Each row of X is roughly a mix of the hidden directions of one of several groups.
X (98 x 10):
[[-18.8 -49.8  -2.4  12.1  12.7  44.0  -7.7 -15.5  16.6  13.2]
 [-32.7 -36.3  16.1  24.7  14.0  44.1   3.4   5.4  10.8 -16.6]
 [  1.0  57.1   1.0   7.7 -35.9  -2.0  -9.4 -18.3 -21.7  17.8]
 [ 20.8 -35.9 -17.1  29.5 -33.9  12.0  -7.8  22.3  16.4 -28.9]
 [ -2.3 -26.5 -16.3 -18.8 -12.4 -33.5  14.5  22.2  33.1 -37.9]
 [ 42.3 -26.9  -9.6  20.0 -22.2  13.1 -11.2   5.3  43.5 -10.4]
 [-13.2 -33.6  21.2 -36.7  18.9 -26.9 -17.0   1.4  29.3 -22.3]
 [ -3.2 -44.1 -41.8  -6.8  -1.0  14.5  38.1 -10.2 -16.3  -6.5]
 [-13.7  14.0 -25.6  -2.8  13.7 -21.9  45.4  -2.1  30.1 -33.9]
 [ -3.9  -7.5   5.6  43.3 -33.4  -5.7  11.5  43.5  15.2  21.2]
 [-23.5 -51.1  -4.2  13.2  24.1  10.4  36.7  17.3   9.8   6.4]
 [ -1.6 -14.6 -13.7   6.2 -43.5  19.1  12.4  -3.0 -39.5  37.6]
 [-34.8 -14.3  36.2  25.3  29.8  34.0 -13.5   1.2  13.3  -8.1]
 [  0.3 -20.9  10.1  18.9  14.7  20.3  -3.0  24.0  56.4 -23.2]
 [-15.6 -40.9  -7.8  17.5   9.7  38.4   5.6  26.2  35.5  -0.3]
 [-13.6  -1.7 -15.6 -18.0   7.9  -2.8  21.6 -14.7 -58.8  29.4]
 [-45.2   4.0   4.9   6.7  27.9  -6.3  45.8   7.2  15.0  22.6]
 [ 29.2 -25.9 -28.2  -4.2  18.5  14.8  -8.5 -40.9 -34.1   5.0]
 [ -3.5  42.6   7.3  -4.5  36.7   9.1 -25.4  -2.2  28.7 -32.2]
 [ 17.6 -45.8   1.0  35.2 -44.0  10.3 -10.2  -2.2  -3.2   4.8]
 [  0.9 -14.0  11.9  -3.6  23.2  39.6  -6.9 -30.9 -25.7  41.3]
 [  8.8  13.4 -23.9 -22.9  -6.8  -8.1   0.9 -33.0 -55.5  14.0]
 [ 21.9  -4.4  -0.7  47.5 -11.6  25.5 -24.7  15.1  27.6 -26.2]
 [ 13.2 -34.4   1.0  21.0 -11.9  16.5   5.4  24.0  46.6 -29.0]
 [-37.8  27.2 -13.4 -11.3  19.3 -20.1  22.9  -8.9 -39.4 -20.6]
 [ -8.8 -24.4  -7.2  28.3 -20.1  27.7 -21.0  27.3  33.6  28.6]
 [ -7.0 -17.5   9.4   7.7 -36.1  -8.2  15.9  39.8  46.1  -0.9]
 [-50.7  11.7  27.9   9.0  25.4  22.3  14.8   8.6 -16.6  23.4]
 [-20.5 -10.8  -2.0  11.8  -5.8  32.8   2.4   2.7 -55.8  30.2]
 [ 35.2  21.3 -12.2 -30.5 -24.7  -8.7 -31.3   9.6 -36.0  -0.7]
 [  9.5  36.1 -11.2 -33.5   2.8 -11.4  -3.8 -26.1 -48.0  -7.6]
 [-24.4 -26.4   4.5  44.5  21.3   6.6  36.9   9.7  22.7  -8.0]
 [-11.0  -7.1 -26.0 -16.3  -1.2  20.2  29.9  -4.9 -53.7  22.5]
 [-14.4  11.6 -16.2  11.4  30.6  -2.3  44.0 -11.5 -41.6 -18.8]
 [-50.7 -33.3   4.1  -7.7  29.8  13.0  27.8   3.6  -1.1 -15.4]
 [  6.7  -0.1   2.6 -51.5 -20.1 -25.9  -7.9 -18.4 -33.6  23.0]
 [ -0.7  -5.5 -37.6   0.1  23.4   9.4  19.7 -44.2 -29.5 -23.2]
 [ 50.5  26.0   3.9 -17.8 -10.4 -14.7 -23.2 -17.6   9.0  31.9]
 [ 21.0   6.6  19.4 -27.1   2.6 -34.7  14.0 -34.5   4.1 -40.3]
 [ 19.0  43.1  12.2   8.6 -17.4 -33.9 -28.0  13.5  21.1 -22.8]
 [ 50.2 -41.3 -27.8  15.3  -9.7  10.0  -6.0  -7.8   8.6 -15.2]
 [ 11.3  31.3  41.9   0.4  25.4 -39.3 -13.7 -11.9  20.1   6.8]
 [ 42.3   5.3  -0.1  37.3 -21.6  30.2 -32.5  -8.4  -5.1   9.8]
 [ -7.3   3.6  17.3 -13.3  11.9  10.2 -28.9 -19.1 -55.6  27.5]
 [ 20.5  12.0  14.7  11.9 -28.3 -23.7 -37.7  26.9  28.5 -24.1]
 [  5.4   8.2  -9.7  -5.8 -25.7  -4.7   2.6  35.4  56.5 -21.7]
 [-18.5 -35.1 -19.2  -3.5  15.8  15.1  43.3  -4.4 -37.6  10.1]
 [-18.2 -34.3  -3.3  15.9  18.8  50.6  14.8 -16.8 -20.4  15.0]
 [ 11.0 -27.6   6.7 -23.6 -16.9  14.5 -38.8  12.7  41.6  21.2]
 [  7.8  12.3  26.3  28.1 -24.0 -14.0 -23.3  30.7  43.3  -2.0]
 [-14.7  32.2 -19.7  21.0  -7.4  52.4   4.2  16.3   5.3  25.2]
 [  1.8 -15.4  26.9  11.1  -9.5 -18.1 -22.3  17.4  59.4   2.0]
 [ 27.3  -4.2 -16.9  -8.8  -0.4   0.7   3.9  11.6  50.9 -44.3]
 [ 19.6   7.8  10.0 -42.5 -26.4 -38.9 -30.1   7.8  -6.7  16.2]
 [  0.6  -2.7  30.5  17.3  13.8  -4.0  -6.1  20.4  61.1 -14.2]
 [  6.2  46.9  -1.6  29.3 -37.2   6.2  -4.0 -23.3 -27.1   4.2]
 [ 15.5  24.1  21.7  -4.6  -4.8 -11.7 -44.7 -10.1  44.7 -16.1]
 [-24.9 -14.0  10.7 -20.5  22.5 -12.9  22.5  -8.6  -4.0  56.6]
 [ 31.7  14.2   7.0  19.0 -28.3  -4.7 -42.9 -20.7  14.3 -30.3]
 [ 22.8   4.1  18.2 -16.1 -30.9 -27.2 -42.4  17.7  28.8   8.1]
 [ -9.6  10.1   8.7  -0.3  -6.9  20.7   0.9   2.3 -47.8  52.8]
 [ 26.5 -16.1 -22.8 -13.1 -33.2  24.1 -14.5  -1.7 -46.7  10.1]
 [  4.2 -19.3  22.9 -11.4  30.3 -42.5  -5.6   2.5  32.9 -30.7]
 [-41.1  18.5  22.1 -14.4  45.7   6.9  13.0 -20.7 -13.9  13.3]
 [-10.6  32.5  -9.7  -9.9  15.3 -12.9  12.5   7.9 -56.1  26.5]
 [ 26.1 -39.1  -6.2  21.6 -33.7  14.3  -8.2  27.5  30.2  -6.7]
 [  4.1 -51.8   2.2   3.1  -5.6  34.0 -22.4  -4.2 -33.1  17.6]
 [  3.5  39.1  18.3 -19.9  -8.1  -9.4 -40.1  -0.2  41.4   8.9]
 [-16.1  49.0  29.1  -0.2 -13.5  -9.4 -34.3  -8.7  19.8 -20.3]
 [  0.7  41.7  18.2 -24.9 -13.2 -48.8   4.0   5.8  21.0   9.9]
 [ 24.7  11.2 -37.3   8.8 -11.5 -21.4  21.1  -3.8  28.2 -42.3]
 [ -1.3  33.3  -2.6 -17.0  -6.9 -33.6  17.9 -16.0 -51.6   2.9]
 [ 12.1  -4.3   4.2  34.2 -11.1  28.3 -29.2  20.1  47.6  -6.1]
 [  7.1   8.1  38.7  -2.4 -22.9  -2.4 -31.7  32.4  10.4  39.0]
 [ 44.8  11.7   7.9  -9.3  -1.6 -22.1 -29.7 -14.5  43.2  -9.5]
 [ 17.8  50.3   6.4   1.1  -3.1 -11.3 -44.0 -14.8  15.6 -20.1]
 [  4.7 -19.9  11.3  18.2  -1.2  20.3 -29.6  13.5  58.9  -3.9]
 [ 16.4  -3.3  22.4  30.0  -8.8  -6.9 -31.4   5.3  50.5 -21.3]
 [  5.4  25.4 -28.4 -32.9 -12.4 -16.9   6.5 -21.3 -47.0  11.0]
 [  1.6   8.6   8.1  30.5 -41.7   8.8   1.9  50.3  10.3  17.5]
 [  7.6  14.1  28.5 -18.0  -1.8 -48.7 -26.3   3.9  36.0  -7.7]
 [ 12.5  28.2  17.3  -4.6 -12.1  -1.5 -45.6   2.3  48.1  -2.4]
 [ -0.9 -27.8  15.8  31.8  22.5  26.7  -4.2  23.9  42.3 -14.0]
 [ 28.3   0.3 -31.1 -18.9  -5.8 -23.3  10.9 -14.6 -44.4  28.8]
 [ 27.3 -11.5 -18.7  12.1 -26.8  11.6  31.5  20.6  42.5  19.6]
 [-51.1 -12.4  12.2  -1.2  16.2  15.6  20.9  12.0 -15.8  39.8]
 [ -5.8  -6.4   8.3  40.6  16.2  36.7 -38.0  15.4  26.1   8.2]
 [-27.6  16.0  -7.0 -10.8   1.6   5.0  20.2  -0.1 -58.0  29.0]
 [-21.1  13.8  22.4   4.2  32.1  -9.8   2.0 -34.7  44.1 -19.8]
 [ 10.4  -0.1 -14.9 -21.1   3.4 -13.4  20.4 -28.7 -60.2   1.6]
 [-12.5  11.0  33.1  28.2  26.1  11.2 -15.7  27.4  42.4  -8.0]
 [ -8.1  36.9   2.1 -19.8  19.1  -8.6  -4.2 -29.5 -46.4  23.1]
 [ 11.1 -36.7 -27.2 -20.4  -5.9   3.0  42.7 -10.2 -32.2 -14.0]
 [  6.7   6.1 -23.3 -47.8  -4.0  16.8  -4.6 -11.3 -45.9  19.2]
 [ -3.7 -44.5  -3.4  25.1  20.9  22.9  21.2   4.9 -35.8  21.8]
 [ -2.4 -49.8 -13.5  16.6  -0.1  34.0 -10.4 -23.4 -19.6  26.3]
 [ 28.9   2.7  -8.8   5.7 -23.2   4.9 -31.4  -7.1  46.6 -33.3]
 [ 17.5   5.4  31.5  27.2   4.0  15.9 -31.1   2.8  49.8  -6.4]]

Here is one row of each group, with its name. Which group are the others in?
[ -1.9  -3.4  30.6   1.9  -1.9 -33.1 -19.4   7.4  57.7  -3.2] | M
[-11.5 -29.8 -39.1   1.5  -4.6  20.9  41.9  -4.5 -32.0   4.9] | Z
[ 17.6  13.6 -29.6 -27.8   3.2  -9.7 -10.3 -41.0 -36.7  21.2] | E

[-20.8  -1.4  10.8  -5.7  55.8  -9.0  16.1  -9.1  32.4 -25.7] | M
[-14.9 -40.2 -16.6  10.0  34.6  47.8   2.5  -6.8  -6.1   6.8] | E
[  6.3 -21.2 -19.8 -47.1  28.9  13.6   2.1 -19.0 -35.4 -10.1] | M
[-14.6 -29.8   5.0  37.3  17.4  26.5  10.5  12.4  44.8  -5.6] | M
[-33.4 -23.1  -6.4  -6.6  14.6  20.0  19.4  -9.2 -42.1  35.3] | E
[-25.2 -27.1   0.7  13.3  14.7  44.7  11.6  -8.3 -36.6  23.1] | Z
[ 10.9  15.8  18.0  10.8   4.3 -55.5  -1.8  32.6  14.4 -25.3] | M
[-37.7 -30.1   4.2  14.9  30.8  12.7  40.2 -16.2  15.4   6.1] | M
[  8.1 -35.0  15.4  21.8  -2.0  -7.9  25.7  41.8  36.8   1.7] | E
